In the rows, zero is written as 128.
One turn or mirror swaps these rows in pairs. Which row does each one swap with?
The rows were stretched afterwards, more along some directions than others.
q340: [115 105 141 175 108 140 104 163 123 142 104 133 144 121 123 126]
q374: [ 94 150 146 142 129 128 106 152 110 109 125 123 120 150 130 128]
q351: [133  88 148 150 124 140 137 164 139 148 113 135 163 109 117 123]
q693: [ 91  98 150 160 137 133 117 107 109 128 116 142 129 130 138  90]
q281: [ 87 143 153 138 134  97  93 122 136 109 122 134 137 149 133 145]
q236: [115  84 135 137 128 156 135 149 111 148 132 153 133 113 143 113]
q444: [152 120 126 118 169 159 157 141 125 127 147 128 118 113 124  88]
q802: [106 100 140 155 144 141 129 135 117 145 127 136 134 136 144  78]
q616: [140 149 123  98 146 144 141  97  85 100 148 156  99 108 135  95]
q471: [149  95 137 115 143 134 150 137 131 145 127 153 135  94 124 123]
q966: [123 135 137  99 129 161 124 108 114  95 162 137 140 106 107  89]
q208: [ 90 146 154 136 134 104 101 120 137 113 121 131 131 139 131 149]
q124: [160 136 120 136 109 135  98 123 101 118 145 175 119  82 147 124]
q654: [105 157 134 120 146 101 116 158 147 107 146 122 150 170 123 126]
q191: [136  95 134 165 121 144 126 168 132 137 116 136 155 108 120 126]
q9: [128 154 116 161 123 134 108 115  95 130 129 168  95 115 152 101]
q149: [138 132 119  87 137 178 165  91 128  89 167 149 116  94 128 113]
q118: [138  94 144 117 147 129 148 143 135 137 125 150 148 104 121 129]
q968: [139  98 139 124 145 131 148 140 135 147 125 152 145 101 122 132]
q302: [153 164 113  84 129 131 120 118 129  89 162 155 113 127 133 136]
q594: [ 89 102 145 139 128 148 129  86 107 125 114 150 114 119 139 119]
q960: [ 99 159 135 106 129 133 101 132 100  90 158 141 118 132 132 123]
q525: [122 148 125  95 141 128 130 131 150 110 142 141 103 152 155 128]
q531: [109 110 138 145 115 155 116  79  97 125 123 152 112 109 143 110]
q221: [165 134 110 109 166 155 154 141 123 104 175 130 121 107 123  99]
q815: [121 137 124 162 119 149  78 106 116 123 150 142 132 117 120 103]
q139: [115 158 114 117 154 111 123 167 150  98 157 123 145 172 122 125]
q996: [137 100 118 129 135 155 139 153 114 135 157 152 152 115 121 113]
q674: [ 93 149 147 137 132  98  91 112 129 106 131 133 126 140 139 141]
q639: [147 127 128 160 121 118 107 138 110 137 113 159 106 120 162 130]
q767: [127 142 111 101 161 126 146 165 140  98 170 125 149 154 122 117]
q982: [123 128 134  92 150 146 139  98 108  85 163 147 135 109 111  88]
q56: [124 142 129 107 145 136 134  90  79  92 148 162 109  96 129 110]
q409: [129 135 119 176 116 144  82 131 121 139 134 141 117 126 127 107]

Swapped with q693: q982
Swapped with q594: q56
Swapped with q191: q139

